(in the rows, 128 means zero)
The rows of R fall into 5 groups, and each row is roughly a mix of its group's hidden directions.
R:
[[116 135 132 150 151  79 169 154 128  80 106]
 [163  97 158 172 136  91 155 115 132 155 103]
 [ 84 116 155 122 114 138  74  96 150 108 157]
 [104 156  77 100 111 158 107 108 124  94 156]
 [162 109 123 103  89 121 120  95 118  74 157]
 [144 167 131 121 108 147  58 121 127 105 100]
 [197  99 123  92 118 151 153 141 115 134 114]
 [113 125 133 103 156 102 149  93  99  97  74]
 [127 146 174  80 110 119  95 145 102  89 123]
 [ 91 125 133 130 151  90 161 169  96 109  94]
 [189  89 118  88 117 144 150 143 125 133 102]
 [119 112  99 121  86 189 114 165 145 138 137]
 [107 112 147 117 159 100 178 170 135  97 104]
 [149 153 133 121 155 107 109  78 150  97 173]
 [150  98 152 125 149 100 176 166 123  98  99]
 [ 90 136 146 108 100  84 104  93 155  98 109]
 [161 129 127 178 138 102 159 123  99  77 131]
 [144  88 129 133  75  98 142 140 111 175 111]
 [137 138 107 101  83  70 139 113 138  89 133]
 [124  89 114 126  97 123 118  54 122 143 142]
 [ 99 130 177  99 105 113  91 136 116 160 163]
 [139 160 124 147 145  75 130 103 115  72 141]
 [140 172 164 167 130 154 140 120  89 151 159]
 [ 83 173 130 183 137 157 126 134 110 144 140]
 [139  95 133  84 115 142  69 118 128 167 139]
 [132  87 121 122  95 166 120 145 131 187 103]
 [128  90 139 118 129 166 125 138 165 191 118]
 [128 166 131 127 141  76 125 105 102  73 141]
 [150  91 134 140  78  91 138 141 131 176 115]
 [114 133 102 134  91 120 119  52 108 115 131]
 [131 154 102 156 133 151 103 105  73 109 167]
 [151 105 101 149 129 109 163 144 107  63 130]
 [120 101 122 153 107 154 144 161 113  64 104]
 [103 158 111 127 157 188  97 139 111 113 159]
 [ 78 138 127 160  79 168 111 154 131 134 129]
 [151 151 141 157  75 141  93 142 153 168 122]
 [101 126  77 180 134 120  86 149 129 108 135]
 [164 158 112  96 160  82 157 119 121  94 136]
 [ 84 172 151 159 123 105 108 107 127 124 173]
 [140  96 137  89 124 136  69 117 128 175 139]
 [118 125 134  82  93 154  95 124 153 180 119]
 [ 97 142 136 115 102  76 118 108 155  97  86]
 [138 155 112 137  86 162  89 162 138  87 117]
 [114  67  86 134 112 155 161 130 103 139 143]
 [139  75 173 137 148 141 108 127 133 170  98]
 [127 108 159 113 172  94 157 105 124 166 163]
 [173 128 132  69 132  86 152 146 144 126 142]
 [101 144 107 127  95 168  85  91 144 159 143]
 [131 107 167 110  96 162 178 103 137 160 124]
 [136 159 129 139 152  66 122  94 127  86 141]
 [ 90 105 110 166  93 172 100 117 141 155 133]
 [121  99 152 120 168  94 168 102 121 162 159]
 [113  91 128 171  84 158 128 103 108 156 102]
 [148 153 153 135 156 124 131 205 137 119 115]
 [152 100  70 110 132 119 161 171 138 152 132]
 [159 146 101 168 108  82 117  96 116  91 128]
 [141  93 162 118 165 132 159 182 139 140 105]
 [ 84 103  86 143 153 174 142 124  98 112 143]
 [123 121  88 166 148 114  74 157 112  96 133]
 [101 170 148 139 163 122  92  96 130 172 143]
 [144 130 156 112 144  55 126 102 138 100 109]
 [161 123 125 160 150  88 157 116 123  69 137]
 [ 88 166 132 153 147  66 139 129 141 139 107]
 [ 99 132 130  97  81 159 103 166 120  89 123]
 [113  90 148 118 148 106 193 155 120 138 152]
 [110 177 126 135 146 179  92 137 127  93 148]
 [116  96 181 105 107 120  93 104 123 172 129]
 [123 178 129 101 180 146 108 133 137  90 151]
 [142 142  98 130 111 169  89  96  98 124 172]
 [162 125 126 165 149  91 157 114 120  71 138]
 [ 96  81 141 166 118 157  90 153 135 147 106]
 [129  75 153 132 119  81 169 132 114 128 160]
 [134 193 150 136 158 127  97 120 173 124 131]
 [124 142 141  81 158 109 126 121  93  77  97]
 [121 115  59 143 136 124  97 116 130  80 138]
 [175 157 141 107 111  96 126 148 172 162 142]
 [ 88 131  80 165 101 140 109 148 118 100 159]
 [150  99 100 150 131 113 167 149 113  66 128]
 [106 100 118  98 177 119 157 118  99  81 134]
 [ 87 109 101 166  98 165 100 114 152 155 129]
 [113  88  68 153 114 148 162 146 134 138 150]
 [142 146 107 108 107 158  80  87 146 137 169]
 [152 154 120 193 150 106 116  88 123 118 148]
 [103 138 123 106 109 165  83 119 112 187 132]
 [112 148 127  88 131 171  80 173 134 113 129]
 [ 99 170 129 191 116 151 136 139 107 147 152]
 [137 162 107 139 123  85 121 106 102  67 142]
 [115 134  87 119 134 174 135 162 112 113 182]
 [105 147 103 134 103 160  82  91 138 163 153]
 [165 123  86 105  75 105 152 141 130  99 136]
 [132 115 105 144 119 181 123 157 122 152 186]
 [132  84 179 111 144 150  89 100 139 141 152]
 [130 170 136 159  88 165  79 147 135 138 125]
 [134 110  68 139 146 130 110  72 157 120 122]
 [103 126 122 146  86 154 152 169 109  76 129]
 [145 101  72 119 148  95 153 160 138 143 160]
 [135 106 124 141  90 100 127  57 104 117 130]
 [125 105 169 118  99 111  94  75 120 164 125]
 [103 116 148 127 144 105 188 177 108 124 146]
 [122 144 159 117 126  80 129  92 132 100  74]
 [162 117 120 111 103 171  94  92 150 153 160]
 [138 134 118 166  99 157 116 148 162 170 172]
 [109 157 114  91 118 114 145 132 111  86 185]
 [ 97 168 121 124 177 162 114 124 118  84 146]
 [ 92 162 101 131  90 145 173 100 155 129 144]
 [ 99 121 145  80 109 165 115 150 138 178 113]
 [156 111 116 178 148 149 118 144 158 163  86]
 [126 196 112 113 159 153 106 114 142 154 108]
 [ 77 142 105 149  73 163 121 133 140 140 147]
 [175  87 105 109 124 160 150 154 126 133  86]
 [162 164 138 119 145 147  87 176 147 105 103]
 [104 126 165 164 171 171 109 133 123 166 121]
 [101 134  99 151 114 192 129 156 122 158 150]
 [138 107 169 134 118  72 129 102 130 135  78]
 [124 159 152 112 163 128 157 193 127 108 112]
 [175 101 129  90  97 158 119 108 114  97 157]
 [149 142  89 121 121 113  96  88 154  90 167]
 [ 88 145 153  72 128 150 103 132 140 171 128]
 [122  96 141 149 134 149 195  92 147 121 110]
 [127 147 157 122  91 100 124 115 141  98  64]
 [138 155 153 123  99  92 133 118 134  96  65]
 [124 106 136 133 135  93 201 133 100 101 130]
 [163 158 170 136 105 107 100 115 171 147 103]
 [ 58 145 139 159 140 100 103 118 150 141 144]
 [138 103 139  85 122 139  69 115 131 174 135]
 [148 100 150 134 104  69 143 113 141 148  84]
 [ 97  92 151 115 144 113 177 148 126 166 161]
 [ 96 109  99  98 126  93 109 130 169  95  92]
 [142 137 118 154 100 152 113 166 159 154 183]
 [152 151 135 161  98 126 107 131 178 180 125]
 [178  92 116  73 101 105 137 133 144 116 129]
 [149 138 166  80 124 127 183  98 135 149 131]
 [140  88 151 124 169 136 169 166 143 147  97]
 [186  83 116  89 113 150 143 144 129 129 104]
 [125 157 183 115 103 128 139 183 100 137 131]
 [133 102 126 163 123  88 175  79 121 150 137]
 [130 181 136 159 107 164  80 139 153 139 132]
 [114 154 189 150 117 150 102  86 110 114 125]
 [107 129  76 133 126 173 139 160 110 130 173]
 [111 162 130 101 118 129  52 151 125 142 132]
 [170 132 168  94 164  98 164 133 115 112 111]
 [113 115 139 129 150 103 204 158 110 115 132]
 [156 121 162 126  99  69 127 119 142 143  83]
 [110 115 177 137  91 155 120 182 107 144 123]
 [139 141 146 123  97 150  92  99 154 190 124]
 [116 118 171 132 138 123 159 154  71 149  94]
 [ 78 166 142 178 156 152 120 124 113 146 129]
 [149 165 126 126 141 145 101 193 134  92 117]
 [137 166 121 157 125 153  95 151 183 112 155]
 [107 168 118 139 120 131  91 173 113  77 115]
 [124 169 118 110 126 110  61 168 114 121 134]
 [146  98 184 137 151 110 147 163 133 159  98]
 [150 156 145 156  80 141  85 139 155 161 116]
 [189 102 152 104 171 101 129 120 116 132 108]
 [146 100 167  97  93 162 174 131 112 110 118]
 [119 157  88 152 132 145  96 107  82 108 165]
 [133 129  94 135 102 140  95  54 132 129 120]
 [199  99 130  82 119 142 145 134 118 127 125]
 [119  89  86 103 120  96 121 150 169 106  96]
 [155 120 140 109  78 148  99 104 153 178 118]
 [123 150  97 155 154 120 112 108  76  92 163]
 [170 130 112 106 176  85 110 131 110  91 128]
 [141 162 144  73 165 102 127 137 120  84 131]
 [140  91 181 143 145 112 145 169 129 160 102]
 [152 114  86 194 136 134 135 116 152 156 115]
 [164 112 157 171 140  85 161 112 133 152 104]
 [138 116 117 156 148 117 201 111 131  91 122]
 [172 112 104  91  84  95 138 133 139  93 138]
 [157 104 124 146 131  94 174 144 131  70 116]
 [167 109  84 113 135 126 169 173 128 154 113]
 [127  84 160  89 153 112  91  93 149 121 146]
 [ 91 125 124 106 120  84 106 116 165  95  87]
 [ 89 111 104 179 106 152  87 156 119 124 141]
 [ 77 124 119 181 138 162 119  99 108 128 105]
 [167 140 120  91 150  96 176 114 127  89 122]
 [119  95 107 153 143 111 190 108 138 161 153]
 [ 91 106 149 125 102 140  77  97 150 107 162]
 [156 189 145  82 145 128 113 118 135 161 121]
 [156 172 118 143 108 133  72 107 128 100  99]
 [116 159 136 125 168  82 138 117 113  73 147]
 [ 90 156 143 158 154  65 133 122 139 137 107]
 [149 132 100 139 149  96 131 105 152  66 159]
 [136 174 120 144 136 157  84 140 179 101 129]
 [117 125 146  91 147 108 141 103  83  87  88]
 [130 150 128 113 157 113  95  86 157 184 126]
 [133 131 138 123 173 146 150 198 151 139 116]
 [116  92 102  84 124 100 106 136 173 101 105]
 [128 152 192 113 110 126 157 162 119 164 121]
 [ 75 121 147 139 130 127  79  90 142 102 156]
 [ 98  89 161 115 137 111 164 154 124 169 161]
 [127  87 183 120 149 120 152 165 124 153  98]
 [135 150 111 116 109  99 130 123  83  61 137]
 [119  75 118 115 103 106 164 138  73 132 122]
 [120 169 129  97 148 160 110 184 132  99 112]
 [109 129 170 126  93 141 128 195 101 123 128]
 [ 97 130 144  80 108 165 111 146 141 178 116]
 [124 124 102 156 157 102  78 167 105  94 137]
 [179 159 141 139 142 129  87 174 150 113 114]
 [156 151 117 111 144 102 193 107 137  94 116]
 [105 104 174 138  91 165 115 167 120 154 113]
 [119 157 106 156 158 115 123 114  82  82 160]
 [ 72 102 106 119 113 130 173  96 101 132 147]
 [130 108 110 169  87 119 144 140 144 189 136]
 [ 96 127 127 107 111  84 118 115 161 104  72]
 [107 111 132 114 158 107 150  83  96 123  74]]
One row of each group comes first, with its name. Which group is each row after those in?
[104 134 163  63 112 120 119 132 100  97 153] : <59>
[162 147 130 175 137  75 129  91 134 100 130] : <29>
[151 155  75 129  93 120 168 169 121 123 122] : <138>
[119 180 135 133 118 178  87 147 111 106 148] : <64>
[160 115 183  90 156 114 163 127 130 134  98] : <139>

[ 69 105 108 122 122 132 184 122  96 121 135] : <59>
[128 138 165 109 158 111 158 195 130 126 146] : <59>
[161 147 154  69 141  89 132 142 129  94 134] : <64>
[110  85 122 101 170 108 161 113 101  88 127] : <64>
[136 139 191 104 118 128 167 135 132 175 117] : <139>
[115 164 126 193 165 120 111 106 112 150 138] : <29>
[ 89 112 119 115  79 180  91 132 136 116 124] : <139>
[104 172 126  97 146 154 127 185 124  97 122] : <59>
[155 187 135  82 132 121 119 131 125 174 122] : <64>
